Small tables with named rows and columns. After each table, cells are looked up by row and column.

gedib
         tege  vigob
suzize    101    123
gogi       89    157
dobebom    96    195
gan        33    107
lenusug   133     98
ziri       98    124

dobebom, tege => 96
gan, vigob => 107
dobebom, vigob => 195
lenusug, vigob => 98
ziri, vigob => 124
gan, tege => 33
lenusug, tege => 133
suzize, vigob => 123
gogi, tege => 89
gogi, vigob => 157
ziri, tege => 98
suzize, tege => 101

Table tof
         naten  tup  zodopi  tep
futebi     192   89      71  158
dekipu     161   47      77  198
buf        150   48      73  202
vetezon    161   48      74  199
nedate     190   87      84  149
zun        192   88      69  161
razis      149   48      73  202
bamep      193   88      77  154
musoz      149   48      74  201
num        192   87      86  148
kolipus    192   90      70  158
sirab      159   48      77  198
gerove     149   50      72  201
konubo     192   86      87  148

razis, tup -> 48
dekipu, naten -> 161
konubo, tup -> 86
futebi, naten -> 192
razis, zodopi -> 73
num, tup -> 87
razis, tep -> 202
konubo, zodopi -> 87

tol:
         pemusud  fevemir  dov  luguk  gekevo  tez  dad  samik
tido         153      193  174     89     121   52  104    155
tipibev      210      165  151    132     128  182  145     62
raf          134      155  213    118      50  126  174    202
subuz         61       92  142    197     139   84  125     49
tuli         131      145   47    185     101   54   88    134
von          146      121   76    135     105   79  165    137
sobul        107       57   89     96     171   61  110    100
nam          103       50  188     95     201   55  213    139
tif           55       56  112    136     185   85   48    178
mufuna       107      213  210     62     188  168  194     51
vav          201      161  125    215     146  135  149     81
bir           93       80  169     90     213  127  199    131

What is the samik of sobul in tol?
100
What is the dad of mufuna in tol?
194
What is the samik of vav in tol?
81
What is the dad of vav in tol?
149
What is the pemusud of nam in tol?
103
What is the fevemir of sobul in tol?
57
What is the gekevo of bir in tol?
213
What is the dov of tido in tol?
174
What is the dad of tipibev in tol?
145
What is the fevemir of von in tol?
121
What is the fevemir of mufuna in tol?
213
What is the gekevo of subuz in tol?
139
What is the samik of raf in tol?
202
What is the pemusud of von in tol?
146
What is the gekevo of sobul in tol?
171
What is the luguk of vav in tol?
215
What is the luguk of nam in tol?
95
Which row has the largest tez? tipibev

lam:
,vip,kilevut,bakene
rito,185,173,129
gak,198,178,161
ruma,133,106,111
guz,93,178,57
pep,121,106,122
nin,14,118,43
tafi,96,72,72

vip of ruma is 133
bakene of gak is 161
kilevut of nin is 118
bakene of pep is 122
bakene of tafi is 72
kilevut of gak is 178
bakene of ruma is 111
vip of guz is 93
vip of nin is 14
kilevut of rito is 173
kilevut of guz is 178
vip of tafi is 96
kilevut of ruma is 106
kilevut of pep is 106
vip of gak is 198
bakene of guz is 57
vip of pep is 121
bakene of rito is 129

gutirol:
cols = tusime, gitun
sigub: [0.600, 0.836]
zikego: [0.868, 0.462]
dizab: [0.764, 0.898]
vidoluf: [0.976, 0.461]
piz: [0.696, 0.422]
fiza: [0.647, 0.482]
dizopim: [0.767, 0.724]
radile: [0.373, 0.758]
rukad: [0.147, 0.648]
fos: [0.812, 0.425]
sof: [0.559, 0.527]
nefad: [0.644, 0.573]
loketa: [0.686, 0.879]
der: [0.752, 0.786]

tusime of piz: 0.696
tusime of radile: 0.373
gitun of dizopim: 0.724
gitun of loketa: 0.879
tusime of dizab: 0.764
gitun of sof: 0.527
gitun of piz: 0.422
gitun of sigub: 0.836
tusime of nefad: 0.644
gitun of der: 0.786
gitun of radile: 0.758
gitun of rukad: 0.648

zelogef =
columns: bafi, tal, pabulon, kel, miv
suma: [147, 210, 119, 99, 24]
bonut: [104, 96, 59, 62, 159]
doni: [95, 93, 58, 128, 137]
nimarom: [94, 175, 117, 157, 75]
fur: [101, 142, 44, 97, 178]
midali: [107, 78, 76, 43, 134]
pom: [95, 172, 117, 160, 73]
lag: [94, 177, 133, 168, 52]
rig: [95, 180, 133, 169, 51]
muz: [102, 94, 66, 63, 149]
giv: [137, 205, 121, 111, 29]
banat: [103, 84, 65, 72, 142]
vafota: [107, 82, 76, 46, 133]

pabulon of fur is 44
kel of fur is 97
miv of lag is 52
bafi of pom is 95
bafi of lag is 94
miv of muz is 149

